Each named move below is a turn or a mirror, shown by a few rows before and after it. Which moves, in which order, take the first row of each later pair to the second? The first pair is answered.
move R:
[ -5.0   6.0  -6.3  24.8   2.6 -11.5  -1.2  17.0  -4.0  -7.5   7.3] -> [  6.4   7.4   2.7  16.6   9.4 -17.9 -15.1  -5.4 -12.9   5.5  -4.3]
[ 15.3   9.4 -23.0  -5.4  -7.3 -19.7  -8.4 -14.5  10.5  -8.4  45.0] -> [ 17.5   9.0 -20.6  -7.5  -5.0 -20.6 -11.9 -20.3   8.9  -4.2  41.8]
[ -5.8  -1.7  14.7   2.0   0.4  -3.6  -4.8  -0.7 -13.4   4.6 -17.8] -> [-14.7  -2.3   8.3   8.4  -4.8   1.7   4.3  15.0  -7.2  -5.9  -8.9]
[ 19.9  35.5 -28.4  -8.9  12.0 -11.7  28.5   6.1   9.2   6.5   7.5] -> [ 25.7  36.3 -24.3 -12.8  15.5 -14.6  21.6  -5.1   4.6  12.6   2.6]
move F:
[  2.1   5.0  -1.8  18.2   4.7  -2.1  -0.7  -7.3  10.4 -31.5  19.4] -> [ -4.4   0.1   1.0  25.2   2.2  -2.1  -1.4  -0.3   6.9 -32.3  11.8]
[ -1.7   0.7  -9.1  -0.6  -1.4  -9.0  -0.1 -15.4  -8.8 -15.5  10.6] -> [ -7.2   4.1 -10.6   8.0  -4.1 -11.9  -0.1  -7.5 -12.3 -16.2   6.9]
[ 18.3  28.7   0.0 -33.4  -1.1  -3.4   8.0  -6.6  -0.6  -1.9 -11.9] -> [  2.2  30.6   1.4  -7.9  -7.4  -8.4   8.0  19.6 -12.1  -3.4 -28.2]
move L:
[ -7.6  -0.2  -9.1  -3.5 -11.0 -22.8   0.2  27.3 -10.6 -22.7 -16.3] -> [ -8.1 -12.6   1.0  -6.2 -10.2 -17.8  -5.3  22.2 -15.2 -15.9 -26.1]
[-15.7   7.9  -2.2  11.2  -7.5  -8.2   6.5  24.3  -3.7 -18.5 -11.7] -> [-16.5  -9.2  10.7   7.6  -6.9  -3.6  -0.6  17.2 -10.0  -9.0 -23.5]
[ -0.7  -6.4   2.0   4.3   1.4   8.9  11.6  12.5 -11.3 -13.7  -4.7] -> [ -1.4  -7.1   2.7   4.1   1.0   9.3  11.8  11.4 -11.6 -13.6  -4.2]
[ -2.5 -35.1   5.6   3.9   2.9   3.1  -7.6 -22.2   3.3 -10.4   7.0] -> [  0.5 -11.1 -14.6  10.0   1.1  -3.9   4.5 -12.3  13.7 -25.5  25.3]
move V:
[  1.7 -13.2  -6.5  20.1  11.8 -18.2 -17.7 -33.3   2.1  -6.6  16.7] -> [  0.1  -9.9  -8.4  22.5  11.5 -22.2 -16.8 -29.5   0.6 -12.3  13.3]
[ -7.8 -28.6  14.2  -6.7   3.5   3.6  -8.6  -1.1  -0.4  -9.6 -10.5] -> [-11.1 -27.4   7.2   0.3   3.0  13.5  -3.5  -3.8  10.0   6.6   9.1]
[ -8.0 -19.3   0.6  13.4  -0.9   9.7   2.6  -4.6   5.0  20.1  10.2] -> [-13.3  -6.3  -8.3  27.5  -2.8  -4.1   5.1  11.0   0.8   0.4   6.0]
[  4.3 -16.1  -0.8  28.7 -13.8  -0.1 -14.5 -33.9   6.1   9.4  -4.2] -> [ -0.9  -8.3  -8.3  39.9 -15.5  -5.7 -11.9 -25.3   7.1   2.4   0.0]
Then:
(2 to 3 moves a pair)
[ 1.9  1.4 -6.3  9.0 -8.1 -5.4 20.9  0.7  6.6 32.0 26.1] -> [ -7.1   4.0  -8.3  27.9 -10.4 -18.3  18.7  16.4  -2.2  18.3  13.9] => L, V
[ -7.8  -5.8   9.9  17.0  -1.3  -7.5  -4.8   3.2 -15.1   8.8 -21.3] -> [-8.7 13.0 -9.5 24.0 -3.1 -3.8  7.8  6.6  3.7 13.1 10.7] => V, V, L
[  0.8  13.8   8.9 -11.5 -10.5  -2.0   8.8  19.3  -6.7   2.6 -18.5] -> [  6.1  22.4   0.9 -14.9 -10.2   1.8  13.7  13.6   2.1  10.4  -0.4] => R, V, L
[ -2.2 -44.4   9.8 -17.7  -1.2   8.4  -6.8 -17.2  -0.6  -7.4   5.4] -> [  2.7  -7.5 -14.2 -15.4  -3.1 -11.1   8.0   0.7   6.5 -42.4  16.8] => L, V
[-11.0 -17.3  -0.8  -6.3  -4.8  36.8   7.5  -2.2  16.2  12.7  30.7] -> [ 13.0   6.2   8.6  -4.9  12.2  -3.7 -24.6 -38.3 -13.9  21.0  -7.5] => V, R
[  2.4   7.4 -10.8  34.0   9.3 -21.2 -24.5 -12.5   3.1  -9.6   0.7] -> [-13.2 -12.4 -13.4  27.2  -2.2   5.3  -4.2  13.6  20.1 -21.6  19.2] => V, V, R
[-10.9   3.6   2.4  30.1  -1.7 -16.6 -10.2  21.5 -19.9  -5.5 -35.1] -> [  3.8 -21.1  17.4  -4.9   2.7  17.0 -13.3 -16.8  -3.6  42.5 -13.4] => L, V, V
[-12.8   1.9  -9.7  30.4  -7.4   7.1   0.7  16.6  12.8   4.7  20.6] -> [  5.0   5.6   3.7  21.3   3.2  -7.5 -22.2 -16.3  -3.7  29.1  -2.2] => R, F
[  6.9   0.6   5.9 -12.3   1.0  -2.8  -0.8  -6.7  -2.2 -26.2 -12.1] -> [  0.4 -10.9   5.1  -3.8  -0.2  18.4   0.9 -16.3  11.0  10.6  12.4] => V, V, L
[ -1.0 -29.4  15.0   3.6   7.6  10.4   7.5  -7.4 -11.0  19.7 -12.7] -> [ 17.0  18.9 -11.0   8.0  15.9 -15.0   9.2 -19.2  -3.9  15.0   6.0] => L, R, V
[ 11.9  -1.3 -20.7  18.4   3.0 -18.6  -0.5  -4.4  26.1 -27.5  35.2] -> [ 27.8 -22.9   7.3 -19.6   7.0 -17.1 -15.0 -25.1   9.9 -31.1   1.1] => V, V
[-11.9 -14.9  -7.5 -12.6  -8.8  15.3  21.6  21.8  17.6 -42.0  18.3] -> [ -5.4  24.1 -28.8  28.1   2.8  -7.8   8.2  -4.4  18.8  -2.2  40.3] => R, V, V
[  0.4   3.1  -4.9   4.8  -8.3  -5.0   6.3  -1.2  13.7 -25.6  18.0] -> [  4.4 -13.3  13.6  -9.9  -6.4  -4.9  -4.0  -8.9   0.9 -26.4  -6.2] => V, L
[ 12.4   0.6  -1.7  -2.0   4.9 -11.9   1.8 -10.8   1.0  -7.9   5.6] -> [  7.2  -2.0  -6.4   0.3   0.8  -6.0   8.3  -1.8   5.8 -10.8  13.7] => V, R
[-20.9 -21.1   2.4  42.1   2.8  -5.7 -17.5 -10.0 -10.7  14.2  -3.5] -> [-24.0 -19.4   0.6  45.4  -0.1  -9.5 -13.7   0.4 -11.2   1.4  -8.0] => V, R
[  3.0  22.8 -11.9  17.8   9.2 -30.4   4.8  -5.6   5.8  -7.2  19.4] -> [ -2.0 -21.0  22.2  -1.1   7.3 -21.2  -8.1  -6.6 -14.8 -12.9 -23.9] => V, R, L
[ -9.1  14.5  -4.7  -2.7 -15.2 -17.3  -3.4  16.8  11.1 -19.6  -1.8] -> [  1.6  10.1  -2.7 -24.2 -10.9  -2.2  -0.7  -2.5  23.4   0.1  14.8] => V, V, L
[ -9.5 -18.5 -13.0  29.6   9.0  -8.2  10.1  12.5  -2.1 -20.0   0.8] -> [ 10.0   4.8 -23.2  22.9  17.9 -15.7   4.5 -15.6   3.6  -0.9  15.9] => R, V, L
[ 17.7  22.5  10.4 -47.6  -0.9   6.6   7.6 -13.1  -3.6  12.0  -4.8] -> [  8.1  45.1  -5.2 -22.5  -4.4 -14.9  11.9  12.2  -8.1 -18.6  -9.4] => V, V, V
[ -2.8   0.1 -17.0 -11.5  -2.0  35.4  22.1  12.6  28.4  37.4  42.3] -> [ -2.5  37.3 -36.5  23.7   2.5   0.7  14.6  18.0  17.6  26.2  37.0] => R, V
[  0.1 -24.1  10.4   2.0   4.1  -6.7 -11.3 -13.2  -6.6  -9.6   0.1] -> [  6.7  -5.7   1.6  -5.8   5.7 -14.2  -4.7  -9.6  -2.0 -26.0   6.2] => L, V
[ -3.1   1.3 -25.6  34.4   3.2  -6.1  -0.7 -24.9  17.8   2.5  42.5] -> [-15.9 -15.1 -15.1  54.1   1.0  -9.2  -9.5 -15.7   2.5   5.2  23.9] => L, V
[ -3.8 -14.9  -4.9  -5.8  -0.9  11.2   0.3  -5.3   3.2  -1.0  30.0] -> [ 10.5   9.0  -8.5  -3.3   7.3 -14.2 -10.2 -19.8  -8.1  -4.7  17.0] => V, R, L
[  5.6   6.4 -13.9  33.1  12.8 -12.0 -27.4   6.0   1.2   6.8  -5.0] -> [ 19.6   1.4  -1.1   2.0  16.3 -13.1 -33.1  -7.0  -5.0  -1.9 -22.6] => V, L, V
[ 15.4   7.7 -10.8  14.3  10.4  -4.9  -1.3  -8.5  -7.2  37.6  -6.4] -> [ 20.6  15.4  -8.2   6.1  11.3 -19.7  -3.0  -2.0 -17.5  13.1 -25.4] => L, V, V
[-4.6  3.5 -2.3 22.1  0.0 -7.6 -2.5  5.2 -8.2  0.1 -6.7] -> [  1.3  13.3  -7.6  12.5   0.8 -11.7   0.8   6.0  -5.2 -10.3  -4.3] => V, L
[-14.8  -3.8  -8.0  17.1 -10.0  -7.3   4.1  -6.7  14.2   7.3  -2.9] -> [-13.7  -0.2  -8.0  17.8  -8.3 -12.7   1.8  -7.6   9.2   3.5  -8.4] => R, V, R
[  1.1  -8.1  -4.4 -12.2   1.1  16.6   6.1  -8.3  17.5   5.8  26.4] -> [  6.8  -3.8  -3.8 -15.2   3.2  12.9   1.3 -15.9  14.9  10.4  24.9] => R, L
[ 16.9   8.6 -22.5  -5.4  12.7 -10.5   1.6 -37.2  21.8   7.8  39.7] -> [-18.0 -40.0  -8.7   8.1  -2.9  21.6  14.1   3.2  25.5  -2.2  34.0] => R, L, R
[ 15.8  19.1   5.7 -24.6  -2.6 -21.5 -10.5   2.9 -21.3  22.4 -40.0] -> [-11.6 -24.2  15.1 -18.6 -15.4  19.6   3.9  26.1  -7.4  35.7 -23.5] => R, L, V
[ -2.7   1.8 -12.1  12.9  -5.0  23.3  13.2  -6.7  20.8  23.5  38.7] -> [ -2.9  30.1 -23.6  35.9  -2.6  -7.3   7.1   1.5   8.4   3.7  27.4] => R, V
[ -4.0 -20.7  10.0  11.5  -7.3  21.5   2.2   8.7   3.1   3.5   8.0] -> [  7.0   7.0  -0.6  20.7  -0.3   7.2  -4.6 -10.0   3.6  18.8  18.0] => L, R, V
[  3.2  11.2   3.6  -8.8 -16.4  31.4  31.7  25.4  22.4  19.4  -8.8] -> [ -1.1  -5.1  19.2  -6.1 -16.7  27.1  21.2  25.7   6.4  16.3 -34.4] => V, L
[  5.6  -2.4  -7.5   6.6   9.2 -25.2  -4.0  -6.2  -5.2 -55.9  -7.2] -> [ 11.3 -17.2  -1.3 -12.7  10.8 -11.9  -2.2 -19.4   3.2 -53.0   3.1] => L, R, F
[  6.2  16.6  -0.7  -5.8   8.3   4.5  -6.8 -14.0  -2.5   2.1   0.3] -> [ -2.7  11.3  -2.7  -5.2   2.6   6.3   1.0   6.5  -2.0 -19.3  -3.4] => L, R, V
[ 18.4  11.5   1.9 -15.7   6.8 -17.5  -6.8  -7.6  -2.8  -5.6 -19.0] -> [  8.5  14.3 -14.4   3.9   2.4  -0.6   7.1  -2.1  17.6  16.8  20.3] => V, V, R
[-20.7 -31.6  20.1 -11.2  -6.2   3.2   1.6   7.3   6.9 -13.1   2.8] -> [  3.8  -8.3  19.2 -21.6   5.8 -16.8 -13.3 -27.7  -1.0   1.2  -4.3] => L, R
[ 5.0 20.9 -5.2 12.7  1.8 -5.8  7.3  8.8  9.2 10.2 15.1] -> [  7.1   1.8  17.4   1.4   4.8 -11.1  -6.9   4.8 -10.7   1.0 -23.4] => V, L
[ -0.9 -13.4  -1.8  19.7   8.8  -8.7 -11.8 -14.3  -2.7  15.3   3.1] -> [ -1.6 -24.2   7.7   5.4   5.3  -9.0 -10.4  -3.9 -10.7  -8.2 -15.9] => R, V, V
[ -6.6 -28.4  12.2   6.0  -3.6  22.0 -12.3   1.6 -15.1  29.2 -24.4] -> [  6.2  21.6 -14.5  -4.3  -5.2 -10.4   2.7  24.7 -13.0 -34.0 -26.1] => L, V
[-10.2  -6.3   7.6 -12.5 -13.8  11.9   8.6  12.3   8.5   4.0  -8.4] -> [ -9.2  -3.8   7.1 -14.6 -13.7   9.1   8.5  12.9   5.5  -1.8 -13.1] => L, V, L
[-12.0  27.2  -4.1  -6.5 -23.5 -14.7  36.6  27.6   5.2 -32.8  -1.5] -> [ 17.2  38.1   0.9 -25.3  -6.7 -13.1  15.7 -34.4   8.1  26.5  13.6] => R, V, L
[ -2.5 -13.6   8.9   6.9  -7.6  -7.9  -3.7  -2.8  -5.4   8.9  -5.6] -> [ -7.6 -11.7   4.2  13.5  -9.6  -4.1   1.4   3.1  -0.2  10.0   3.5] => V, R
[ 14.2 -14.1  14.2 -16.9   2.7  -7.6  -7.2  -3.3 -24.5   9.0 -29.8] -> [ 22.1   1.4   7.4 -17.9   6.0 -15.9  -7.1  -9.3 -24.2   8.9 -25.5] => L, R, L
[  7.8   9.9   5.1  -0.2   9.2 -15.6 -14.4 -15.8 -16.0   8.2 -17.7] -> [  0.6 -18.4  15.3 -23.5   1.4  13.7  -1.2  -5.8  -4.7   5.3 -10.5] => R, V, V
[-27.3 -19.4   3.2  -5.7   4.5  -7.9  -2.8  -2.3   4.1 -22.1   0.2] -> [-23.5 -24.9   7.9 -12.8   6.2  -4.0  -6.0 -12.5   4.1 -10.2   1.9] => V, R
[-18.7 -11.6  11.2  -0.6 -18.0  12.2  10.4  32.4   0.4  -0.7 -16.7] -> [-15.5   3.2  -1.9  -1.4 -18.2  15.1  19.8  33.2  14.1   1.1   6.1] => V, V, L
[  7.9   6.5  -1.3 -12.8   2.9  16.4  11.1  -4.7  11.9  23.5  14.9] -> [ 15.2  24.3  -3.2  -4.1   8.4  -6.0  -0.1 -14.1  -1.4  21.3   1.1] => V, R
[  0.7   3.4  15.6  23.3   7.8  -2.8  -0.2 -17.3   1.9  -0.5 -11.3] -> [ -0.3   4.2  12.9  25.4   7.2  -0.8   1.0 -18.5   5.6   3.1  -6.0] => V, V
[ 10.6 -10.7  -4.5 -10.2  -3.3  -0.1  18.0  -6.1  19.5 -27.6  24.3] -> [  5.8 -19.3  -0.8  -8.3  -5.3   4.0  19.0  -1.3  17.6 -26.9  22.3] => L, R, L
[ 15.1  12.3   5.7 -46.6  19.4   1.5  -4.9  -5.3   2.7  10.5 -12.2] -> [-10.4  35.7 -11.5   3.3   8.8  -6.0   6.9  37.4   0.1  11.8 -10.8] => L, V, F
[ 23.4   8.5   7.3 -27.2   5.2  -0.7 -16.6 -25.9  -4.5  15.8 -13.2] -> [ -1.7 -18.7   8.7  -2.9  -4.2  24.9  -8.7 -10.6   6.2  38.5   5.9] => V, R, L
[  9.6   8.3  -7.6  -7.2   6.0  -0.5   1.3 -15.4  10.0   4.2  13.8] -> [ -5.5   0.5  -8.6   2.0  -2.1  -1.5   8.7  12.6   7.0 -20.4   5.6] => L, R, V
[  7.0  13.9 -11.3  -0.4   5.2  -3.9   4.8   2.8   3.9   6.5  18.3] -> [10.1 -1.3  4.0 -6.8  8.2 -0.8 -7.5 -9.9 -6.0 20.6  1.8] => R, L
[  7.6 -16.8   9.0   4.9  10.8 -14.4 -18.4 -28.9 -20.4   8.4 -13.5] -> [ -6.8 -10.4  -6.1  34.7   8.8 -10.2 -10.7 -17.4 -10.4  20.7   9.2] => V, V, L
[-21.7   6.9 -10.9  42.9  -0.2 -23.9 -12.2  24.4 -16.1  -5.3 -10.8] -> [ 13.2  -2.3  12.4 -27.9   7.7 -21.0 -18.9  -7.4 -22.5 -17.6 -37.4] => V, L, V
[  4.8   9.3  -5.1  14.5   7.3 -16.8  -9.0 -20.8   0.6  40.9  -9.0] -> [ -9.4   9.3  -8.4  15.8  -3.2 -23.9   6.2  25.6  -5.1 -18.6 -28.1] => R, V
[ 16.5  14.4 -14.1 -21.3 -10.5   3.4  42.3  18.3  17.7 -39.9  14.5] -> [  2.3 -35.2  10.5  -9.4 -10.0  38.8  27.3  -3.7  19.0  28.0  20.2] => L, V
[  7.3 -11.4   9.3  -4.6   5.4  -4.4  -9.2 -24.5  -7.9   8.0  -1.7] -> [ -8.9 -13.1  -0.1   2.1  -5.1  -1.6   7.2  11.3  -2.7 -25.2   1.1] => R, V
[ -4.4  -7.4  -4.0  -4.0  -2.5 -10.1  21.5  -0.1  -3.6 -23.4   0.8] -> [  0.6   0.8  -6.4  -5.6  -0.1 -14.5  19.1  -6.9  -4.7 -21.1   1.9] => R, L, R
[-10.4   6.9   1.5   1.5 -10.7  13.2  12.8  10.2 -14.6 -23.3   5.9] -> [ -0.6  -1.5  15.0 -14.2  -6.1  14.1   4.1  -6.4 -21.3 -16.1  -8.3] => V, R
[  3.1  11.9 -14.5   6.2   9.4  -4.0   8.5  -6.1   4.4  -5.3   7.6] -> [  3.9  -7.7   1.3  -3.5  11.8   6.0   1.1 -18.5   0.5  10.8  -2.0] => V, L, V
[-11.7   0.5  12.5  -6.5  12.4  -2.5  -0.6  11.0  -4.4  -6.2 -13.2] -> [-13.7   2.7   4.1   0.4  12.3   7.7   5.5   7.2   9.1  11.9  11.4] => V, V, L
[ 4.2  1.6 -5.3 -7.4  3.5  8.2 -2.4 -7.4 22.7 -1.1 28.9] -> [  8.9  -4.9   3.2 -13.2   7.6   6.8 -10.4 -19.0  16.8   8.8  18.6] => R, L
[  4.5  -1.6 -14.5   4.4  -5.0  13.0  11.0  11.0  16.0   4.0  18.8] -> [ -0.2  -2.7  -7.2   8.6  -7.9   1.5   6.7  25.1   0.0 -18.5  -8.5] => F, V
[-25.2 -12.6   5.6  48.7   5.5   0.6 -14.8  11.8 -17.1  10.9 -13.2] -> [-18.5 -16.5  14.3  37.2   9.0  -1.8 -21.8   0.9 -22.9  14.5 -23.0] => R, V
[ 13.1  10.9 -11.3 -11.9  11.7 -22.7  -0.3  -8.3  -1.8 -29.8   0.8] -> [ -7.3 -13.2  -6.3  -3.7   1.7  -4.5   8.6  17.1   1.4 -38.1   1.3] => L, R
[-0.3 16.3 -3.2  5.8  7.3  0.3 15.5  3.4  5.4 18.9 11.6] -> [ -0.6   1.7  13.7   5.6   9.1  -5.9   1.4  -2.1 -13.0  18.9 -15.9] => R, V, L
[-16.5  15.5  -1.9  26.2  -0.4   6.8   5.0  15.1 -10.6  19.4 -20.8] -> [ -5.6  37.0 -15.7  12.3   0.1   1.2  15.8  15.7  -0.7   3.8  -5.7] => V, V, L
[-15.0  -7.7  11.2  -2.4  -1.7  -7.5 -12.5  -7.5   1.6 -13.4 -10.0] -> [ -7.5  -7.1   8.4 -13.8   0.2   2.2  -8.0 -18.2  11.7  -1.3   8.0] => L, V, V
[  4.0  20.5  -4.1  15.1   4.0 -15.7  -8.6  -8.0  -4.6   9.0   1.8] -> [ -0.8  14.3  -0.4   7.0  -1.9 -15.4  -2.8  11.9  -7.5 -20.5 -10.7] => R, V, R
[  2.4  18.0  -4.9 -27.2  -9.6  14.2  20.4  28.5   8.1 -11.4   3.2] -> [ 17.3  14.5   8.6 -44.6  -0.9   7.1   4.4   2.9  -4.0   1.1 -14.7] => V, R
[ -4.0 -25.7  25.0 -26.1  -0.4   4.3 -11.0   9.5 -17.5 -14.1 -34.4] -> [-15.1 -34.9  11.9 -15.4  -6.6  35.5   5.4   9.3  11.0  20.3  12.2] => V, R
[-1.2  8.8 -8.8  0.3 -0.8  2.8 16.7 14.9 11.0 -4.4  5.0] -> [-4.0  2.7 -6.1  1.2 -1.7  5.2 17.6 17.3 11.0 -4.6  4.4] => L, R, L
[ -4.8 -22.8   3.3   9.1   3.2   6.5   6.2  -5.7  -6.2  -4.9   3.2] -> [ -0.5 -18.0   4.2   9.8   5.6  -1.5  -1.7 -14.4 -12.8  -2.4  -3.5] => V, V, R
[  9.9  -9.3   9.3   2.2  13.5 -17.6 -19.0 -33.1   1.4  -0.1   0.2] -> [  3.9 -11.0   2.2 -10.0   5.1 -12.0  -0.1  -6.8  11.2 -39.1   7.0] => R, V, F
